rotation steps, each row followed by its count of steps:
The counts run from 0 to 491.
[130 100 115 109 147 140 120 120 147 104 118 111 165 133 159  98 130  97
 123 153 106 106 117  89  78  87 148  70 189  95 161 115 136 157 111 117
 176 137 122 122 146 107 118 162 150 141 147 117 116 141 163 123 100 135
 138 101 173 161 174 187 150 136 103 141 135 171 150 115 147 166 116 106
 156 108 131 137 146 140  94 145 155 141 137 129  55 113] -> 187
[122 117 117  99  99 139 128 125 139 113 126 101 138 156 136 102 127 114
 142 120 119  86 130 106  86  95 134  74 165  78 145 121 152 154 133 139
 155 125 152 143 152  91 134 173 161 135 145  96 115 166 173  92 111 102
 119 100 185 152 185 157 144 123  91 161 132 176 174 116 168 157 138  91
 164 119 130 143 147 127 115 148 141 121 142 132  77 118] -> 340
[131 109 105 133 127 106 134  96 130 113 120 115 139 180 164  90 150  97
 126 135 110  90 139 101  82 112 153  73 179 115 121 100 137 109  96 121
 138 108 125 125 165 101 125 145 164 143 163 120  87 118 177 144 141 121
 137  99 123 133 142 155 178 192 130 140 142 167 167 129 167 177 125  92
 143  98 136 109 157  98  97 123 148 115 146 121  56 130] -> 473
[124 127 118  94 118 125 118 113 108 107 133  86 156 182 136  86 161  95
 136 138 132  94 135 112 101 101 168  83 156 105 128 117 136 144 120 175
 112 127 142 141 157  96 146 165 162 142 153  56 108 163 158  97  84 131
 121 110 148 138 167 146 156 122  98 149 159 176 173 113 162 144 138 120
 160 133  94 149 125 133 127 155 156 105 145 154  92 110] -> 257
[148  98 141 101 112 135  85 121 129 121 116 109 138 169 146 114 125 117
 138 130 113  95 114  85 101  85 139  76 161  88 153 125 147 155  84 141
 163  96 122 131 153 103 136 171 164 175 133 123 115 154 183 103 127 117
 117 119 186 150 181 155 161 135  94 141 138 166 140 137 155 167 135  93
 184 127 129 137 137 137 104 163 137 109 129 131  82 131] -> 368
[140  94 126 117 123 122 115 128 128 113 121 114 160 157 149  83 169  93
 146 154 140 101 117 123  87  70 158  92 187 117 160 112 153 153  99 148
 147 121 106 151 151 101 128 152 170 141 160 103 146 174 166  88 106 145
 111 109 168 154 180 153 186 121 117 147 125 139 144 112 148 126 134 123
 176 118 107 143 123 137 130 150 151 102 142 151  74 125] -> 335
[122 124 109 123 137 117 128 108 138 104 118 110 139 156 159  89 144  98
 120 144 103  95 142 100  72 112 150  64 176 104 136 100 136 141 112 120
 155 119 124 137 172 105 108 144 161 125 175 120 100 118 167 134 119 126
 136  98 137 157 161 168 172 177 116 160 122 153 155 136 156 166 112 113
 142 106 124 104 152 121  96 129 159 116 153 132  51 113] -> 1
[129 107 113 137 123 114 132 110 132 120 116 109 144 171 163  89 142 113
 126 138  95  93 135  94  61 110 160  72 171 110 111  97 134 128  99 125
 143 111 117 122 170 101 115 136 164 140 174 109 106 116 168 126 131 114
 135 100 133 140 162 160 167 191 120 152 149 160 154 136 165 176 141 101
 142 105 146 107 154 117  94 126 151 110 140 120  53 117] -> 474
[140 120 130 121 108 145 127 107 136 101 130  94 161 154 159 101 120 118
 133 128 111  74 103 122  95  76 169  78 178  93 148 115 167 120 110 131
 136 122 134 134 153 100 150 161 161 154 162  90 133 159 186  95 110 119
 104 121 133 147 194 181 157 139  94 124 140 168 154 112 154 151 148 100
 155 130 110 154 132 119 117 161 147 120 127 129  74 137] -> 15
[131 114 112 125  99 106 120 104 118 123 126 107 130 201 146  87 174 110
 142 126 119  90 128 117  98  95 161  82 162 121 106 113 141 110  93 162
 120  96 117 148 166  99 136 154 188 149 161  95 111 144 177 106 139 123
 121 112 131 133 165 127 193 162 122 144 144 149 166 138 168 155 149 100
 165 122 125 119 138 102 116 133 151  86 141 145  87 141] -> 234
[115 112 125 113 123 126 134 117 126 102 128  92 169 159 148  95 139 101
 136 150 118  98 130 109  72  93 164  85 172 109 144 105 143 139 115 136
 136 140 149 124 162  82 140 162 142 129 154  72 117 147 152 106  78 111
 132  98 151 136 169 181 135 120 104 141 160 194 165 106 170 153 137 107
 144 109 123 158 129 138 112 151 153 119 136 140  68  96] -> 255
[121 117 120 124 137 126 136 112 136  95 124  94 172 152 160  99 134  89
 133 142 120  97 127 109  79  93 156  85 177 105 151 104 148 141 117 125
 137 146 143 113 156  88 151 161 130 139 150  86 102 139 163 125  87 126
 131  97 139 134 165 189 142 127 105 130 146 186 163 106 162 156 116  98
 136 107 111 154 133 131 107 148 161 134 141 128  64 106] -> 254
[117 136 121 104 101 129 127 106 109 118 127  94 143 168 142  95 136 129
 129 142 106  77 145  99  72 116 169  71 160  98 123 112 143 130 106 135
 132 113 139 119 173  94 131 165 155 132 162  86  99 132 153 116 114 104
 132 107 130 141 172 159 145 161  89 163 159 169 182 118 174 161 151  95
 148 117 132 119 139 117 103 133 148 104 145 134  72 111] -> 171
[138 102 113 111 126 121 125 114 141 107 130 114 156 159 147  82 171  81
 142 139 136  93 106 134 109  69 152  89 183 115 159 108 156 137 118 141
 145 128 120 159 138  98 128 155 177 151 157  99 137 171 186  94 107 148
 113 107 173 148 174 156 187 114 126 137 117 151 146 120 144 136 125 128
 174 122  97 147 133 129 133 153 155 113 140 152  67 129] -> 336
[148 103 144 104 129 131  85 124 131 122 119 109 147 173 149 113 129 104
 136 126 124 107 130  83 110  92 137  75 161  87 159 119 145 151  81 126
 166  84 133 121 166 100 148 180 159 166 134 126  97 148 183 122 122 116
 119 111 186 146 158 155 159 141  90 137 141 180 145 139 151 177 113  80
 167 123 123 136 137 120 105 166 144 114 131 124  79 114] -> 131
[134 112  87 106 109 115 123  89 114 109 138 104 140 186 163  95 158  97
 141 132 121  87 128 120  97  94 167  63 170 108 143 114 126  90  97 138
 142 130 133 123 142 106 122 159 162 140 146  98 108 146 174 150 128 115
 143 104 141 132 148 159 166 155 122 139 136 176 195 106 184 162 137  77
 146 103 139 125 159 105 104 120 139 115 134 133  79 128] -> 24
[144 124 133 110 134 130  96 117 141 110 121  98 140 167 149 113 129 105
 130 111 125  94 132  82 129 115 133  74 150  81 134 119 145 160 103 144
 143  89 147 137 165 102 154 176 177 173 148 110  77 132 189 106 110 125
 112 115 158 157 160 147 157 145  93 137 134 170 141 150 139 166 120 100
 168 133  93 142 135 118 118 180 159 116 139 124  82 122] -> 460
[125  96 110  88 134 125 107 122 132 127 122 124 137 170 145  94 150  94
 133 143 115 108 130  88  88  90 135  71 170  99 142 122 123 164 112 143
 180 118 126 143 151 101 107 160 164 149 134 118 112 157 158 109 109 119
 140  88 214 152 158 144 160 126 116 166 125 170 160 126 155 166 129  96
 179 117 137 120 154 134 109 139 142 116 138 142  80 111] -> 36
[140 119 108  83 122 136 100 120 137 114 126 107 130 162 131  91 153 103
 123 127 119  91 123  91 119  94 143  62 163  78 142 127 128 152 111 147
 166 109 126 161 147 114 117 168 193 158 146 110 115 152 174 101 118 144
 123 106 194 168 173 133 174 136 102 161 105 150 153 131 150 145 142 114
 188 132 108 116 151 131 110 148 151 117 150 152  81 129] -> 274
[107 113 109 129 129 104 148 111 117 105 122 110 161 180 154  82 166  88
 132 153 116 107 142 111  60 105 165  82 174 135 119  94 132 135 112 141
 130 137 122 127 163  85 124 144 149 130 162  78 107 139 153 123 101 122
 146  89 133 122 147 156 162 152 128 146 164 175 181 116 176 164 135 109
 143 102 124 127 134 118 103 127 155 108 140 138  65 108] -> 322
[118 107 109 109 131 124 136 116 155  96 131 114 146 153 157  94 153  73
 151 129 130  87 126 114 106  82 131  81 181  98 170 109 155 140 129 125
 163 138 139 144 138  91 133 162 155 133 150 110 106 160 183 114 111 118
 129  91 193 144 158 160 163 116 121 141 117 179 174 114 164 151 112  88
 140 100 114 145 149 126 128 141 150 134 139 141  58 118] -> 338
[139 107 121 106 144 132  94 113 129 118 129 107 161 157 146  91 158 113
 105 152 111 106 113  84  92  88 167  62 179 104 125 124 113 152  87 150
 146 106  99 142 155 116 108 145 180 169 148  98 124 132 153 110 101 154
 124 113 158 169 167 149 176 155 111 142 141 144 128 127 138 162 149 138
 195 133 112 124 140 140  99 143 157 109 136 148  70 133] -> 122
[136 105 140 126 124 117 106 121 147 111 110 118 146 159 169 100 137 103
 149 140 122 101 131 102  70  85 136  80 185 106 166 101 165 142  73 108
 161  93 117 130 165  98 141 164 159 151 158 147 115 141 193 115 144 121
 107 119 154 145 171 168 185 152 114 136 124 157 142 143 148 162 109  93
 156 107 131 135 138 122 109 151 157 104 137 124  59 122] -> 395
[120  96  97 124 142 103 140 110 139 121 129 120 141 180 155  88 175  80
 108 142 111 106 120  97 112 110 147  73 163 122  99 102 120 141 122 166
 143 125 116 147 154  98 105 137 178 162 154  93  98 127 169 102 111 152
 150  88 155 141 133 114 173 159 140 144 144 161 148 128 157 179 137 129
 172 119 107 114 152 114 106 132 159 109 148 141  61 123] -> 297
[136 107 140 120 151 110 106 123 144 104 118 119 158 175 166  98 168  70
 137 140 145 111 132 105 111  93 133  98 168 111 144 100 164 169 106 147
 130 103 127 141 162 100 152 170 163 161 150 103 100 148 182  95 104 151
 116 110 162 142 152 147 174 124 115 125 138 165 135 135 139 150 107 119
 161 120  79 148 123 135 127 164 169 112 144 141  75 108] -> 309
[129 124  96 111  96 134 142  95 128 104 143  91 133 169 149  90 144 114
 134 127  98  66 121 118  90  99 173  63 168 101 123 126 133 103 118 149
 139 129 135 137 148 102 125 145 170 144 160  84 116 148 169 115 121 114
 132 106 133 139 172 151 163 169 107 146 142 166 193 113 179 161 160 100
 156 115 132 117 156 108 111 129 139 117 150 125  73 142] -> 262
[124 105 125 136 152 113 144 103 140 104 131 100 159 174 169  98 156  79
 115 125 115 102 123 101 109 109 158  80 157 114 104 107 137 144 123 162
 118 119 139 131 163  87 150 150 152 161 151  72  88 128 170 114  93 142
 131  92 131 133 142 144 154 146 127 127 171 194 156 127 166 178 128 112
 151 120  91 147 129 116 117 154 158 119 141 125  70 106] -> 466
[120 110 120 132 119 122 140 118 136 114 118 115 143 164 160  87 144 119
 116 140  91  95 131  93  66 119 160  64 175 111  97 109 129 147 107 144
 138 116 117 138 175  98 118 146 175 141 167 100 113 124 156 107 117 125
 131  99 135 155 170 151 162 185 115 157 159 145 146 144 151 170 144 113
 168 116 138 113 143 116  87 128 156 110 149 132  51 121] -> 475
[137 105 127 132 122 117 123 118 163 109 119 119 145 162 170  93 140 115
 131 127 107  89 104 105  94  88 140  70 179 100 125 108 161 134 106 128
 158 103 114 157 155  99 129 146 187 162 158 128 118 142 200  93 142 133
 105 108 155 156 176 148 192 164 124 134 113 139 125 146 138 162 130 111
 172 119 125 126 147 107 110 154 159 119 139 125  57 143] -> 66
[127 122 117  91 101 145 109 119 127 121 128  96 142 163 137 102 123 125
 143 125 113  85 137  95 100 100 154  76 156  76 142 126 150 148 116 142
 152 117 147 129 159  91 139 176 163 145 143  88 107 156 165 102 104 102
 121 106 180 146 181 159 140 126  73 158 149 178 169 118 169 155 147  85
 167 127 129 139 143 127 109 155 147 119 139 137  87 117] -> 104
[124  94 113 129 136 105 142 126 137 125 129 120 139 175 149  87 166  93
 119 138 110 110 117 100  86 102 156  80 172 119  89 105 125 152 122 161
 141 125 113 154 156  89 117 127 178 151 152  87 116 135 167  90 114 143
 143  88 168 144 149 126 179 162 143 153 154 153 141 134 156 174 146 126
 179 124 129 112 150 122 108 133 154 107 147 140  63 128] -> 60
